One turn sends every row of this set to another row. A few are shown first. Where does it send the rows asked after them?
zunak: [ -3 -15  -6  11   1  -8  14   6   2  -4  -6  -5   6  -2   8   9  11  -3
   2   1  -2  11   4  11 -15  -5   0 -11   9   5  -4   0   5   5   4   8
   5  -1  -5  -2  -4   2   6  -1   9   8   0  -1  -7  -5   4   4  -2  16
  -5  -6   7  -3]
fif: [ -1 -20 -11  -7   7  -4   3   8  10  -5  15  -2  -4  -4  10   2  -2  -6
  12   1  -2  14  -4   6 -11  -3   6  -8   5   3   0   3  20   2   3   2
   5  13   0   6   8   2   1  -3   6   9  -5  -2 -19  -1   3   0  -1  10
   2   4  10  -1]
Tik: [  0  -8 -11 -11   1  -7  11  11  10  -1   8   2   0  -3   1  -1   0 -10
   9   7  -2   3   2   9 -11  -5  11  -9  19  -2   1   4   9   5  -1   5
  12   3   1  -1   3   9   4   6   1   9   1   4  -8   7  -1   5  -4   8
   7 -16   1  -2]
Sopo: [ -2 -14 -13   9   2  -6   7   7  -3  -2  14   6   3  -5  11  -1   5 -12
   6   5   2   3  -1  13 -14   8  15  -8  14   3   2   4  17  -6  -2   5
   5   2   1   4   0   2  -3  -3  19   9  -7   2 -11   8   2  14  -2   7
   9 -13  12  -5]
faz: [ -1 -11  -6   3  -6  -1  10   5  -1 -10   2   2  -2   9  -7   2  -5  -4
   4  -3  -5   3  -3   3   0 -10  -1 -11   8   9  13  -3  14   3  -4  -2
   6  -1  -5   4  13   5  -1  -1   2   3  -2   4  -8   5   4  14  -5   7
   3  -9   9   0]
zigak: [  3 -12  -8   0   5  -6  11   3  -1 -12   7  -1   3  -2   5   3   2 -13
   8  -2 -11  16   1   5  -7  -2   8  -9  11  12 -13   0   7  -5  12   1
  -1   2  -7   2  -3  13  15   0   7  12  -7   2 -12   3   5  13  -7  17
   6  -4   4   6]
zute: [  4 -11 -15   3   0  -8  10   8   4  -9   6  10   4  -7   7   4  11  -7
   3  -5  -3   6  -4  17  -9  -4   6  -5  14   6  -9 -12  12   6   3   1
  11  -1  12   1   7  13   2 -11   8   8  -2  -1 -11  -1  10   3  -6   6
   4 -12  15   8]
zerum: [  1 -15  -1  -4   1  -4   3   8  -5 -12   9   7   3   2  -7   8   2  -4
  12   4  -4   8   5  12  -8 -13   5  -6  12   5  -3   5   6   1   3   3
   5  23  -4   3   3  10  -2  -1  10  11  -8  -2 -10   1   8  21   2   9
   3 -16   9   0]
mupe: [  0 -18 -12   6   1  -9   6   5   2 -20   8   2   0  -1  -3   1  -1   0
   5  -2  -5   5   1   4  -7  -2  13  -9   9   5  -2  -5  14   6   4   4
   8  -3  -2   6   4   4   1 -20  10   7  -6  -3 -13   2  16  -2  -5   9
   4   1  12   2]
timuf: [  0  -4  -7  16   1  -5   8   4 -10 -11  14  -4   6   0  -2   1  -1  -3
  13   2 -10  11   0  15  -8   3   7  -9   5   7   0  -6  12   3  10   5
  12   4   0   3   7  12   0  -7   3   8  -3  -4 -27   0   3   8   2   6
   4 -12  10  -1]
Lufo: [ -1 -12  -5   3   3   1   0   5  15 -13   7   3   4   2   5  -4 -11  -8
   9   3  -6   3  -2   8  -2  -5   4 -11   9   3  12  -4  12   6   5  -1
  -1   1  -1   2   2  -1   2   1  11  11 -11  10  -2   6   2   8   3   6
  -4  -8  14   7]
rozot: [  6 -14  -9   3   3 -11   9   5  -2  -5   6   4   3  -1  -2   4   7 -10
   1   9  -3  12  -1  18  -3  -9   5  -2   5   7   4   2   6  -5   7  12
   5   5 -12  -8   4   9   3   2   9  -1  -5   6  -6  -3   0  11   1  13
  -4  -3  18  -2]
Fenif: [ -2 -15  -9  -3   0  -7   9   5  -6 -11  12   3   2   8  -9   2  -6 -14
  11   5  -4   9 -11  10 -12   0  11 -20  11  10   3  -2  17  -3  -3   1
  -2  -3   0   3  10   6   0  -6  10   9   0   7  -7  -2  12  16  -1   1
  12  -7   9   4]
Pibop: [  1 -10  -4   9  -3  -7   1   5  11 -10   9   5  -2  -1   5   2   1  -7
  15   1 -11   1   2  12  -6  -5   5  -7   8   8 -12  -9  15   2  -2  -2
   2  -3  11   6  -3   7  -5  -7   9  16  -2  -6  -6   1  -4   9  -2   7
   4 -15  10   4]
Vepi: [  1 -12 -10  -1  -1  -6  14   7   3  -8   5   3   8   4  10  10  -5  -4
   9   9  -5  18  -2  18 -12 -12   8  -7  13  -1   0  -8   3  14   0 -10
  -4   0   2  -5   9   6   4  -8   8   9  -7  -5 -16   4   5  14   0  15
   5  -7   4   2]
rine: [  1 -16  -7   2   2  -1   4   5   4   3   5   9   2  -4   4   0   0  -4
  17   5   1  12  -1   4 -10  13   3  -9   6   7   1  13  16   1  12   6
   2   4   0  -7   1   3   3   1  11   7  -6   2 -17   1   3  11   2   9
   2 -11  10   0]
Boriv: [ -2 -14 -10   5  -2  -7   2   6   4 -10   3   4   4  -1  -9   7   0  -5
   5   0   5   7   0  22 -13 -11  -2  -7  10   6   2  -1  -6   3   5   2
  -1  -7  -7  -2   1   6   5  -6   7   4  -7   1 -14  -2   6   6   2  11
   4 -19  10  -1]
mimu: [ -5 -19 -14  -1  -4   0  11  -1   9  -9   3   3   2  -2  -2  -3  -6 -10
   5   0 -12   8  -7   8  -2  -8   7 -11   8   5  -6  -1  12   8   7   8
  -4   4   3   0  10   4   5  -8  18   3   1   2 -12  -7  10  16   2  14
  -8 -11  11   8]

Pibop turns into Fenif
faz turns into rine
Now find these:
zunak turns into Boriv
mimu turns into Tik
Sopo turns into mupe
zigak turns into Vepi

One turn sends every row of this set to another row. A few are shown first. Where does it send the rows asked after them?
dolez: [  2   2  -4   5  -4 -11  -7   1  10   4 -10  -2  10  11  -7  -5  -1  -5
  -3   3   0  -7   5  -8   1]
Vef: [  7   9  -1   2   2  -3   1  -1   6  10  -7   6   2  16  -5  -1  11  -9
  -9  -4 -11   1   1  -2   8]
ralit: [ 2  2 -3  1  9 -3  6 -2 -5 -4 -1 -4 10  3  3  1  3  0  4 -7 -2 -1  5 -2
  2]
vulon: [ -3  -4   7   4  -8  -5  -6   5   7   4   0   7  13   6 -10   2   2  -7
   3   1   0  -6   0  -8  -2]
gog: [  8   6   0   0   1  -3   5  -4  11   6  -6   8   3  14  -8  -1  12  -7
  -9  -7 -10   0   4  -6   6]
ked: [  4   2  -3   4  -7   3 -10  -5  -5  13  -5   8   8   6  -8  -2   5   7
  -5  -3 -11  -3   4  -5   7]
sika: [ -3   9   8  -7  10  -1  -8  -3   5   2  -1   7   7   3   0  -4  -3  -3
  -8   0  -5   1   4 -10   6]
zut: [ -2   8  -6  -4   2   3   2 -12   1   3  -2   4  17   5   4   4   6   2
  -1  -3  -6   3  -3 -10   3]
mukip: [  3  -1   4  -3  -3   5  -2  -1   4   1  -1   4   5   6  -5  -1   5  -4
  -6   4   0   4  -4 -17  17]
pebos: [  8   4  -2  -6   0  -6   3  -7   5   3  -4   4  10   8   2  -4   3  -2
 -11  -9  -5   0   6 -17   2]
Bimeg: [  5   1   1   7   1  -2  -4   3  -5  -5  -8  13   6  12  -8  -6   1   2
   4  -9   1  -4   7 -10   4]
letuz: [  6  10   2   4   0   1  -6  -4   3 -10  -4  12   5   1  -6   4   5   8
   1  -5  -5   3   6  -9   5]
dif: [ -3  -5   7   3  -3  -4  -6   4   6   4   1  10  14   4  -6   0  -1 -10
   5  -3   0  -3  -2  -3  -2]
koziz: [14 -3  2  6  3 -3  3  1 11  2  0  8  1  2 -1 10  0  0 -3 -1  3 -5  1 -4
 10]
fas: [ 5  1 -4  2 -4 -1  5  2  0  3 -1  6  9  8 -1 -5  1 -1 12  0  0 -3 12 -6
 14]
bisir: [ 1 -3 -1 -5  2  7  2 -4  5  7 -1  3 13  8 -6  2  2  0 -6  5  0 -8 -8 -3
  9]
zefur: [  2  -1   0   8   6 -10  -8   2   1  10   3   7   7  -4  -2   6   4  -7
  -4  -8  -6  -4  -1  -9   9]
Gud: [ 2 -4  0 -2  7 -3  5 -3 -2  0 -6 -3 11  1  3  3  4 -1  4 -8 -1 -3  6  1
 -2]
Zugup: [  3   5  -7   1   3 -12  -2   2  11   9  -6  -1   2  10  -1  11   5  -6
  -1  -2   0  -2   9  -1   7]
det: [ 8  6 -2 11  3  6 -4 -3  0  7  2  3 13 11 -1 -1 16  1 -2 -3 -4 -7  1 -7
 11]
pefe: [ 2  5  6  2 -4  2 -7  1 -1  8 -2  9  0 -4 -3  3  7 -6  6 -3  6  7  7 -7
  7]
zol: [ -2   8  -8  -1 -11   1  -8   1   0  13  -4  -1   3   4  -1   6   6  -4
   2   0   1  -4   2 -12   6]
Pek: [  4  11  -3  -2  -4  -3  -3  -3   9   7 -12   8   3   9   3   0  -5  -3
   5   1  -2 -11  -2  -8   3]
sib: [  1   4  -7   4   2  -6   1  -1   3  -5   1  17   3  10 -14   6   2   2
   0  -9  -6   3   3  -8   3]
Kepe: [ 1 -3  2  3  0 -7 -8 -2  7  1 -7 -1 11 13 -4  0 11 -6  3 -1  5  0 -4 -5
 -4]
Miveg: [ 0  1  6 -6  4  1  1  6  2 -3  1  3  9 16 -9 -3  5 -7  3 -9 -1 -1 -2 -9
  6]
bopa: [ 6 12  1  2 -1  2 -7 -7  8 -7  1 15  4  5 -2  3  3  7  0 -4 -6  3  7 -8
  5]
zera: [  2   7   4  -4  -8   4 -12   3  -2  10  -1   2   5   9 -10   5   4   4
  -4   4  -1   1   3  -3   2]
bisu: [  9   4  -5   0   0   2   0  -3   1  -1  -6   1   7  -5  -1   4   1  -1
   4 -13   1   2  -4  -3  -2]
musa: [  6   8   1  12  -3   1  -3  -3   7   5  -2   7   5   8  -9   6  -1   3
   1   2 -14  -2  -4  -2   3]
Damu: [ 5 -2  0 -5  6 -4  3 -1 -2  4 -6 12 -4  6 -2  5  6  0 -2  0  4  2  3 -6
 17]
Dor: [ 4  3 -3  1 -4  0  6 -4  5  8 -4  1  5 11 -1  3  4 -6 -9 -2 -7 12 11 -9
  5]
Febun: [  6   0  -1   2   2   0  -7  -4   1  10  -3   2   7  -7  -1   1   3  -1
  -4 -10   6  -4   9  -4  -2]
vafi: [-1  0 -3 10  6  0 -1 -5  4  1 -7  4  6  3  0  9 -1  3 -1  8  2 -6 -6 -7
  5]
milid: [ -3   8  -6  -2 -10   5  -6   0  -3  14 -10   1   3   4  -3   7   7  -2
  -4  -1  -3  -2   3 -11   6]

det turns into Pek
Zugup turns into pefe
Now find these:
gog turns into milid
Dor turns into zera
ked turns into dolez
dif turns into ralit
mukip turns into bisir

One turn sends every row of this set to another row. A few are shown first. Where does it send the rows asked after them?
rofi: [ -2  -4  -1  11 -17  -5  -6  -4   4  -4  -5   2  -4  -1  -2 -20]
kipo: [  9  -5  -3   5   0   5  -6   6 -11   0  -6  -1  -1  -1  -4 -15]
geke: [ 10  -4   7   7  -2  -5  -2   2  -8   5  -1  -2   5   5  -5 -14]
nik: [  4  -6   9   2  -9   5   3 -12  -8  -9  -8   0   1   3  -8 -19]
kab: [  0   2  -1   3 -13 -10  -2  -3   9  -5  -5   0  -3   1  -2 -24]
voze: [  0   4  -2   3 -10  -8  -3  -1  11  -4  -3   2  -1   1  -1 -26]
sen: [  2   0  -3   3 -13  -2  -8   1  11  -5  -5   1   1   1   0 -24]
zak: [ 11  -6   7  -9  -8   5  -1  -8  -1 -10  -7  -3   1  -1  -4 -20]
Soze: [  2   2   1   0   0 -13   8   0   1  -3  -2   0  -4   2  -3 -22]
fasa: [  6  -7   9  -3 -11   4   1 -10  -6  -8 -10  -6   1   2  -6 -21]
feba: [ -1   1  -1   7 -15 -10  -1  -3   6  -5  -4   1  -4   1  -3 -24]
Tid: [  8  -3   5  -8  -3   9   1  -7   0 -10  -5   2   2   1  -5 -20]
Gara: [  3   1  -1   0  -3 -14   8   3   1  -5  -3  -3  -1   4  -5 -24]
nivuv: [  8  -3   7   7   3  -4  -1   1  -8   5  -1   2   0   2  -2 -13]
debus: [ -3   3  -2   8 -13 -10   1  -3   6  -6  -3   3  -2   2  -4 -23]
Ropak: [  4  -3   4  -3  -1  11   4  -9  -5 -11  -7   5   1   2  -3 -20]
lirem: [  1  -1   0   6 -16  -5  -9  -2   8  -4  -6  -1  -2   0  -1 -22]
Zakas: [ -1   1  -6   5 -10   1  -6   2   8  -7  -3   5   1   1  -1 -24]
maron: [  2   3   4   2   1 -13   6  -2   3  -1  -1   3  -4   3  -3 -21]
Figo: [  5  -7   7   1 -11   4   5 -11  -8 -10  -5   0   0   1 -10 -17]
loda: [ 10  -5  -1  -1  -2  -4   1   8  -9   0  -3  -7   3   3  -3 -17]
Vuki: [  7  -6   5  -8  -7   5   0  -7  -4  -9 -10  -5   1   2  -4 -22]
folem: [ -2   5  -3   5  -9  -6  -1   0   9  -6  -2   5   1   3  -3 -26]
ruz: [ 11  -5   4   3  -3  -5  -2   6  -9   4  -3  -6   6   6  -6 -16]
muvip: [  6  -3   4  -8  -1  10   1  -7  -2 -11  -8   0   0   2  -3 -22]
baz: [ -3  -2  -4  13 -14  -4  -4  -3   3  -6  -3   5  -4  -1  -3 -20]
vovef: [  9  -6   3   7  -3   3  -9   2 -10   3  -6  -1  -2  -1  -5 -13]
mutad: [  3   2   1   2  -4 -15   7   3   0  -3  -3  -3   2   7  -8 -23]
zipir: [ -3   4  -4   8 -11  -7   2  -1   6  -6  -3   6   0   3  -5 -25]
zus: [  8  -5  -2   0   3  -3   1   7 -10   0  -2  -3  -2   1   1 -16]
pok: [ 10  -6   2   6  -4   2 -10   3  -9   3  -7  -3   0   0  -6 -14]
Kog: [  7  -5   0   7   0   4  -6   3 -11   1  -5   1  -2  -2  -4 -13]
lovu: [  5  -5   5   2  -7   8   6 -10  -8 -11  -3   5   2   2 -10 -17]
Fiv: [ 11  -5   0   4  -3   4 -10   5  -8   2  -7  -3   1   0  -6 -15]
gorut: [  7  -2   4  -4  -3  11   4  -8  -3 -11  -3   6   3   2  -7 -19]
Beme: [  3   3   6   4  -4 -15   5   0   3  -1  -3  -1   3   7  -9 -22]
tuz: [  2  -4   7   3  -4   8   4 -11  -8  -9  -6   5   1   3  -7 -19]
lizo: [ 10  -5  -3   4  -1   5  -8   6 -10   0  -7  -2   1   0  -5 -16]
nom: [ -3   1  -6  10 -11   0  -3   0   4  -8  -2   8  -1   0  -3 -22]
Teza: [  2   4   6   5   0 -13   5  -1   2   1  -1   2   0   6  -7 -21]
vebo: [  9  -8   8  -5 -12   2   1 -11  -5  -9  -7  -4   0   0  -7 -18]
nezi: [  7  -3   1   3   5  -2   1   3  -8   2  -1   2  -3   1   1 -14]

debus turns into zipir
baz turns into nom
Figo turns into lovu
Now find these:
muvip turns into Vuki
vovef turns into Kog
Teza turns into maron
ruz turns into geke

